Turns in one plane each, and the order they were made in; the first pair answered
z601 (before -> after):
[ -6.1  -7.7  -6.8  11.0  37.8   7.3 -18.6 -20.9  18.4 -11.4 -16.5 -25.7
   5.4   4.8 -15.1  -4.9 -12.5  19.5   3.8  -3.2  -4.1 -13.6   2.9  -8.8
   0.3   8.6 -12.6  14.0 -28.6 -28.7  10.6  22.5 -18.3 -17.2  -6.7]  ->  [  0.7  -5.6   8.7  27.0  14.6  -5.2 -22.9   0.1  15.0   1.7 -11.5 -13.7
  21.7   0.9 -29.6  -3.2  30.2  39.8   5.1 -11.5   9.5 -13.0  26.7 -12.5
 -20.7   2.0   2.3  12.4  16.9   6.0   8.8   4.1 -13.4  -0.2   3.2]
[-13.4 -12.7  -3.1  15.5   1.0   7.4 -18.3 -16.0  17.5   7.2   1.3  -2.5
 -14.4  -4.8  -6.0  -8.0 -26.7   1.3  -5.6  -1.0  -2.9   9.6  -2.5   5.8
   8.7  -1.9  -2.4  -8.5  -7.4 -14.0  -9.2   2.4  19.9 -13.5   6.7]  ->  [  4.6   2.6   4.3   0.0 -13.0  -4.5  -5.5  16.7  -3.8   3.4   3.0  10.0
  12.5  -3.8   9.4  -2.3  25.8  12.6   1.6  -5.4  13.8   3.3  19.1 -10.6
  -7.9  -8.5   5.6 -11.5  16.8  15.4  -9.1 -13.3  14.3  11.2   3.5]
[ 22.0   8.0   2.0  -8.7  -8.6   2.7  -5.0   5.8  -5.0  17.0   0.1 -12.0
   3.5  -4.7  -5.5  -1.7  19.1  12.0   2.3  -0.9   1.3 -13.5   4.1 -19.0
 -17.0  -9.1  -1.0  -4.0   7.1  21.2 -10.3 -15.6 -10.4 -10.4  17.2]  ->  [ 18.0   7.0  -8.4 -20.8   7.6   9.8  -2.0  -6.5  -3.0   6.6  -3.7 -20.9
  -4.9  -2.4   6.3  -1.8  -7.7  -3.2   2.1   5.1  -8.2 -14.1 -11.6 -16.6
  -4.3  -4.0 -12.0  -2.0 -23.5  -0.3  -9.1  -2.6 -15.5 -21.2  10.9]
z586 (before -> after):
[ -2.9  -4.2  -3.4  23.4  13.8   4.6  -0.9   0.2   2.9  -2.5   5.2 -11.0
   9.8  13.3 -31.3 -13.9  -9.4  -7.7   2.6   9.2  -2.1 -13.1  -6.3  -9.7
 -11.4  -6.1  -5.4  -6.0   9.0  -5.6  -2.1   5.0  -8.2  15.6  -7.6]  ->  [ -0.8  -2.3  -1.7  21.2  11.6   1.9   0.4   5.2   0.3  -2.2   5.3  -9.0
  13.8  12.8 -29.3 -13.0  -0.8  -4.3   3.3   7.2   0.7 -15.0  -2.4 -13.2
 -13.7  -7.1  -4.4  -6.3  13.8  -0.9  -2.4   2.5  -8.9  18.5  -7.3]
[ 14.0   2.6 -14.7  -3.0  -7.3 -12.8  -8.4 -12.2 -25.6   4.0  -8.5  -6.5
  15.0 -32.6  -6.1  -4.2 -19.3 -19.3  -9.0 -17.4 -15.1  -3.2 -35.5   8.4
  -4.4   7.6  17.7 -50.0   1.3 -48.9  -1.6  13.6  23.7  22.2   9.0]  ->  [  6.6  -4.2 -11.9   4.1   2.8  -8.4 -13.6 -17.4 -23.3  10.3  -8.0 -10.8
  19.0 -34.1 -16.3   0.7 -20.2 -13.7 -10.1 -14.1 -12.0  -8.8 -28.5  10.3
  -5.1   4.7  18.2 -52.1   0.5 -45.0  -1.6  14.3  32.2  19.2  16.4]
[ 16.0   9.1   7.9  13.4 -41.7 -14.4  -9.7  21.7   7.6  -2.3  15.2  15.3
  -7.8  -2.0   4.8 -28.2  21.3  -0.6  10.5 -10.2  -1.6  21.3   6.4  13.2
 -17.3  -2.4   5.0   7.6  35.0   6.5  -6.3 -17.5 -11.3  23.4 -10.3]  ->  [ 14.7   8.2   0.7  11.9 -42.2 -10.1  -9.2   9.5  16.1  -8.5  15.0  11.5
 -24.7  -1.1   9.2 -36.6  -5.9 -13.8   7.4 -10.3 -13.5  28.0 -11.7  20.8
  -7.2   4.5  -2.1  10.5  18.1 -14.2  -4.9  -9.0 -18.3  15.3 -16.9]
z910 (before -> after):
[  0.1 -16.5  -2.7  -4.2  22.8  -7.8  -9.4   6.5  -6.8   1.1  10.1   0.4
  23.2  -0.2  -4.3 -13.5   3.6  -6.4   2.1   1.6  -1.7  11.8  -1.8   1.0
   6.5  -3.0  10.2   6.6  -6.5   3.4 -13.6   0.9  13.6   2.6  -1.0]  ->  [  5.1 -14.7   0.4   2.4   6.8 -12.4 -10.4  10.4  -3.2   2.7  10.8   5.8
  17.0  -3.4  -6.2 -20.4   6.4  -6.4   0.7  -4.0  -3.2  19.6  -5.4   4.9
   2.8  -1.6  12.6   7.4   6.2   3.9 -12.6  -3.4  10.0   6.0  -2.2]
[-24.4  -7.8 -11.8 -14.4  16.5  -1.1  -0.1 -10.5  13.7   2.2  13.6 -14.4
  11.4  23.7  11.4   2.9 -25.2 -20.8 -19.3   8.1 -10.1   2.6   7.5  12.4
  -0.1  15.7   5.7 -12.1 -12.7  15.9  -0.8  12.2   2.2  -2.6  21.0]  ->  [-13.7  -4.1  -6.9  -3.7 -17.3 -12.4  -1.0  -3.6  19.8   4.3  17.3  -3.0
  -1.2  20.1   8.8 -10.6 -19.2 -21.3 -23.6  -3.0 -16.3  17.0   1.3  20.9
  -7.0  21.1  11.0  -9.3  15.0  16.4   0.5   2.6  -7.1   3.6  18.3]
[ -1.9  -2.9   0.6 -10.2  -1.7  -8.2   6.5  10.5 -12.3  -2.1  -5.6   6.8
   4.3  -8.0  11.3  -5.8 -12.8  -2.7   9.0  -6.7   9.3  -2.9   6.8  -5.4
   4.4  -5.8   1.0  10.5 -12.3   2.0   0.0  -1.0  -2.7  -2.4  -9.3]  ->  [-12.0 -13.7   6.4   6.4   1.9  -5.9  -2.3   2.4  -4.2   9.8  -5.9   3.2
   0.6  -9.8  -7.7  -4.5 -17.7   5.4   5.0  -5.1   9.9  -5.0  11.3  -0.9
   3.4  -6.6   4.4   9.8  -4.1   6.9  -0.8  -0.6   6.2  -7.8  -0.8]
z826 (before -> after):
[  0.2 -15.6  -0.1   4.2   5.3   0.8 -13.9  -6.5   1.6   0.3  -2.1   0.0
 -15.9   1.4  -1.8  -7.6 -19.7  -5.6  -2.5  -4.3  -8.1  -0.7  -7.6   4.2
   7.0   1.3  -3.3   5.5  -2.0 -15.9  -4.7   1.5  -0.3 -19.4   5.3]  ->  [ 12.8  -6.2   8.0   2.2 -15.4  -9.1  -7.6  14.8  -7.3   0.6   0.3  10.7
  -5.2  -1.1   3.1  -8.9  11.7   1.8  -0.1 -10.4   0.0   2.8   3.6  -1.2
  -5.7  -1.0   3.3   3.9  21.8   1.5  -4.1 -11.8  -4.5  -5.3   4.0]
[  6.7  -0.4  -6.7 -13.4 -13.5  -6.3   1.0  18.1  -3.4   8.4  -3.4  15.6
  -5.1  -7.8  -0.5  10.2   8.5  -0.1  -2.4   2.5 -12.5   1.7  -4.7   3.4
  -0.7  -0.6   5.1   1.8   7.9   0.5  16.3 -19.7 -12.4   2.9   0.1]  ->  [  2.3  -0.1 -11.9 -24.5   6.3   1.0   3.2  11.2  -6.1   4.6  -5.7   9.4
  -0.5  -4.7   4.8  15.1  -2.2  -4.5  -0.6   8.9 -11.2  -5.5  -8.1  -1.3
   6.6  -0.7  -1.2   0.0 -14.6  -6.5  14.8 -11.2 -10.7  -2.6  -0.2]
[ 10.1 -25.5  15.2   9.4   2.3  -3.4 -18.0  -8.3  16.6  11.6   9.8  -1.8
  -1.9   6.0  -3.8  13.7  -2.5  26.4  -3.9 -11.1  -3.4 -22.8  -8.8  -1.6
 -15.5  -6.2  15.5  12.2   8.6  14.9   7.6   2.7  14.1  -0.6  10.6]  ->  [ 14.1 -19.8  14.0  -4.6  11.2  -2.3 -10.8   0.1   5.5   6.4   7.6  -2.5
  10.5   9.4   7.8  19.4   9.4  26.5   1.2  -9.6   2.2 -29.2  -2.4 -10.6
 -15.4  -8.4  14.8  10.8   1.1  19.2   7.0   3.2  13.4   5.1   8.7]
[-20.0   1.0   2.3  -8.3   7.1 -17.0 -11.2 -17.8   2.9   4.9  -5.8   1.6
  15.5  11.3  -1.2  11.0   5.9  23.7  -7.8  -1.0  16.9  -5.0 -10.7  -9.3
  -3.8  -1.2  -4.0   0.0  -4.1   8.2   9.8  -1.0  14.2   0.6   7.0]  ->  [-21.3  -2.2   2.7  -2.0   3.6 -16.9 -15.0 -22.3   8.5   6.6  -5.0   2.6
   8.1  10.5  -6.5   7.9   0.5  23.5  -9.3  -3.2  13.8  -0.9 -12.7  -3.9
  -3.3  -0.3  -3.1   0.5  -0.5   5.2  10.0  -1.3  14.7  -1.5   8.0]
Now pairs of rows:
(two turns a pair)
[  9.6 -16.2  20.9  -5.7 -15.3 -17.8  -3.5 -15.5   7.6  -6.6  21.4  -5.9
  -1.8  -8.0   7.7   5.4  -7.6  -5.1   8.0  -5.4  19.8   1.6 -16.6 -13.3
  15.8  -1.7  -2.7  -2.6  -7.6  16.8  -9.4  18.2 -31.1  -6.3   2.6]  ->  [  7.9 -19.1  24.6   1.4 -16.5 -19.3  -6.7 -13.8   9.3  -0.5  21.8  -5.9
   2.5  -9.1  -0.4   6.9   0.3   1.3   8.1  -6.1  23.2  -0.6  -8.8 -13.6
  12.3  -3.4   2.0  -3.5   2.0  24.8  -9.4  15.3 -26.8  -4.4   7.1]
z586 z601
[  7.3   1.4  19.0   1.4  -6.0   6.7 -24.8   4.0   3.6   4.9  -1.4  -4.0
  -3.8  16.9   1.4  -4.4  11.3  -3.6   4.6 -16.6  -9.2  -9.0   5.2   1.7
 -17.2  -0.6   2.1  -7.4   2.7   4.2   6.8  -4.1  -2.3   7.1  -1.6]  ->  [  7.2   1.0  13.9  -2.7  -4.7   8.4 -24.3  -0.3   5.3   0.1  -2.5  -5.4
 -10.9  17.4   6.4  -8.0  -2.2 -10.3   4.7 -14.9 -15.6  -6.3  -3.5   3.9
 -12.0   2.3  -2.7  -5.4  -7.9  -6.7   6.6   0.6  -6.4   2.4  -6.2]
z601 z826
[ -1.3 -13.0  -7.2   5.9   3.0 -16.7  12.9  -8.1   0.4 -28.4   2.3  -2.2
 -18.4  -6.4   2.9   7.1  -9.1 -21.6 -23.1 -18.0  19.0   6.5 -20.7  43.5
   2.8  -8.2  -1.2  -9.6  -5.6 -12.7 -25.6  18.8   2.5  22.2   1.8]  ->  [  2.8  -6.5  -8.7 -10.0  10.1 -15.3  20.0   2.5 -10.8 -33.8   2.1  -2.9
  -5.1  -4.3  15.3  14.3   6.5 -20.4 -17.3 -16.4  25.3   0.7 -13.2  34.6
   1.0 -10.1  -2.2 -11.4 -12.7  -6.2 -25.9  17.9   0.3  27.2  -1.2]
z826 z826
[  4.0  -0.6  12.8 -11.8  30.2  12.9   9.6  -5.8  -9.8  -6.6  -2.7  -1.3
   4.6   8.6  -6.7   2.8  11.5   9.4   0.7  12.0   6.4  -4.0  17.2 -17.0
   4.0  -3.3  -3.6 -12.8 -21.7   4.9   4.1   3.2   5.9  -3.4  -8.5]  ->  [ 19.0  10.9  10.3 -20.5   8.6   4.7  18.7   5.4 -11.6 -15.3  -1.1   8.1
  -1.9   8.3   9.6  -7.6  18.6   0.5   1.2   4.3   2.6   5.7   8.0 -17.0
   2.2   0.3  -3.7  -8.1 -13.9   0.9   5.9  -0.8  -8.8   4.4 -18.2]
z910 z910
[ 16.4   2.3 -18.5  -0.1   2.2   1.6   4.3  10.7  -1.9   5.6  10.7   0.1
  16.3  -1.8   8.4  -8.4  22.5  -7.3  10.5  -7.0   3.5  -4.3   9.0 -11.3
  -4.8  -8.8   9.1  -2.1   7.9  -4.5  10.6  -2.9   2.4  10.0   4.8]  ->  [ 15.2   0.0 -15.8   7.0  -3.3   1.1   1.2   9.9   2.9   9.5  11.5   1.3
  14.2  -3.0   2.3  -9.8  21.5  -3.2   8.0  -6.6   2.1  -1.7   8.4  -8.4
  -5.3  -8.9  12.4  -1.3  16.1  -1.8  11.3  -4.4   5.1   7.9   6.2]
z910 z910
[ 30.3  22.9   2.7  -8.3 -43.7 -18.4  17.8  30.2  -8.3 -13.4   2.7  26.1
  -2.2  -0.6  16.4 -19.1  33.7  -3.9   4.2 -18.2  -5.3  10.9  -1.0  -4.8
 -12.6   6.7   8.6   2.2  32.6  12.5   2.7 -17.4 -14.7  21.4 -11.0]  ->  [  2.0  -0.7 -11.9   5.1 -11.2   2.7   1.5 -21.4  18.9 -11.0  -1.8   2.5
 -37.3  -0.1  -1.0 -22.7 -45.9 -22.6  -7.2  -5.6 -27.8  11.9 -34.1  14.2
  15.9  15.6  -7.6   4.4 -16.5 -32.6   3.4  11.0  -6.3 -14.9  -8.4]
z586 z586
[-18.5 -22.9   9.2  23.8   8.2  -8.6 -31.2   1.3  51.0  -1.6   0.2  -4.7
 -22.8 -28.2 -36.4  14.7 -21.7   3.5 -11.1   3.0   3.1   7.3  -3.0  15.0
  23.5 -15.0   5.1  -9.9  16.3  15.8  11.0  23.3  20.2 -30.0  15.7]  ->  [-13.8 -11.2  -6.4 -19.5  44.1   1.2 -11.7   5.8  29.1 -24.1  -6.3 -14.0
  -6.4 -19.1   0.1  27.1 -25.9 -12.5  -0.7  14.9   8.7  -7.3  -7.8  -3.2
  37.4 -14.2 -10.6 -10.9 -36.0   2.2  10.0  36.3  12.7 -31.4   1.8]
z601 z826
[ -3.0   1.1 -13.1  -6.8   3.3   4.9  -0.3 -16.5  10.0 -10.0  -4.0  -6.8
 -17.1  -4.1   7.3  -6.3 -32.7 -12.7  -4.4   6.0 -17.1   7.9 -18.8  11.5
   9.9   8.1 -10.7   4.5 -17.6 -27.3   2.1  13.8  -6.0 -11.4  -8.8]  ->  [ -4.0  -0.4   6.9   5.8   3.4  -4.1  -4.6   8.8  -3.4  10.0   0.1  -0.6
  20.5  -7.8 -12.6  11.9  27.9  21.7   2.0   4.3  10.4  -7.8  24.9  -1.8
 -15.6  -7.2   8.3  -4.0  25.6  23.1   0.6  -6.8  12.5   9.1   9.1]
z586 z601
[ 14.6  21.7   3.2 -26.5  -2.6 -31.8  10.2  19.3 -12.3 -12.1   6.1  -1.3
  -8.6 -30.8  17.0 -16.2   1.8  -1.7  10.2 -13.3  -8.6   7.3  12.9  -6.2
  -1.7  -0.1 -17.0  -6.9   8.5   4.9   3.9  -6.0 -24.6  -6.4 -13.6]  ->  [ -5.8   6.9   9.5 -15.0  30.1 -22.9  -0.9  10.4 -14.0   2.4   2.9 -13.4
  11.5 -31.3  -6.6   3.8   7.6  18.9  10.8  -2.0   4.9 -11.0  34.8 -11.9
  -5.6  -9.8 -12.0 -14.7   4.7  22.5   1.3  -4.5   0.4 -10.5   5.2]
z910 z586
[-17.2  10.3   3.0  -3.3  36.1  -2.5 -37.0   7.6   6.8 -35.1 -10.4   5.8
  36.7 -23.8  -1.7  26.1 -25.7 -10.4 -11.5 -11.6   5.1   4.5   9.5  -9.5
 -13.0  16.9   1.9 -16.5 -20.7 -14.6 -18.2  -9.2   5.6  -6.2  -2.9]  ->  [ -9.1  13.8  12.1   6.2  13.7 -11.9 -37.9  21.5   5.5 -28.2  -7.2  16.0
  40.6 -26.8  -8.2  22.8  -1.8   1.3 -11.6 -18.7  10.7   9.1  19.7  -8.7
 -25.9  14.8  11.0 -15.7  10.4   3.1 -18.2 -21.6   5.7   5.2   0.7]
z601 z586
[ -7.6  -3.4   4.2  16.7  -7.0  -5.3  -6.9  -4.6   3.4   6.6   0.1   2.5
  -2.4  -4.2 -19.2  -1.3   6.2  15.4  -6.4  -8.3   1.2   2.1   4.1   7.3
 -10.6   2.1   7.5  -1.3  10.5  13.0   7.5  -6.2  12.0   3.9   5.3]  ->  [ -1.1   3.8   2.7   6.2  -9.2  -7.1   0.3   5.6  -5.4   2.2  -0.4   6.5
   5.7  -2.5  -8.5   0.5  19.3  14.9  -4.0  -9.0   4.8   1.0   6.4   0.8
 -12.5   0.4   6.7  -1.5  11.1  18.2   6.9  -9.2   7.7  10.5   0.7]
z826 z910
[ 14.8   7.6  -4.7  -8.4 -26.2  -8.6   3.8  11.0   4.1 -11.4  -3.6   8.9
 -13.3  -4.1  13.7 -11.2   1.2  -6.2  -0.3  -9.4  -2.5  23.2 -17.4   5.8
  -0.8   4.0  -3.2   5.9  11.3  -1.9   0.1  -4.4 -17.5   8.3 -11.8]  ->  [ -8.1 -12.7   3.2  21.5 -10.3  -1.2 -15.3  -8.9  19.8  10.7  -4.7  -0.1
 -14.2  -8.0 -23.6  -5.1 -13.1   9.9  -6.2  -3.6  -1.0  15.5  -8.0  14.6
  -2.1   0.3   1.1   1.7  18.7   5.4  -0.7  -1.2   4.8  -4.4   7.5]
z910 z826
[-28.7  14.0   9.4  -0.6 -14.6  -7.6   9.8   9.9  -5.5 -15.9  15.5   6.3
   1.7  -6.3  15.0   6.2   2.0   0.1 -17.5   5.3   2.6  -5.9  -5.1 -21.4
 -17.0 -13.8  -2.3  -7.0  24.1  24.1   4.8 -11.5  -9.0   2.6  26.6]  ->  [-41.8   1.9   6.7  10.6  -5.3  -1.8   0.5 -10.6   7.8 -11.9  13.8  -2.2
 -12.0  -6.6   2.3   4.1 -28.3  -3.8 -23.3  10.1  -6.0  -3.1 -15.7 -12.2
  -8.7 -12.0  -6.5  -7.8  12.1  10.1   5.4  -2.2  -3.0 -11.3  30.4]
z601 z910
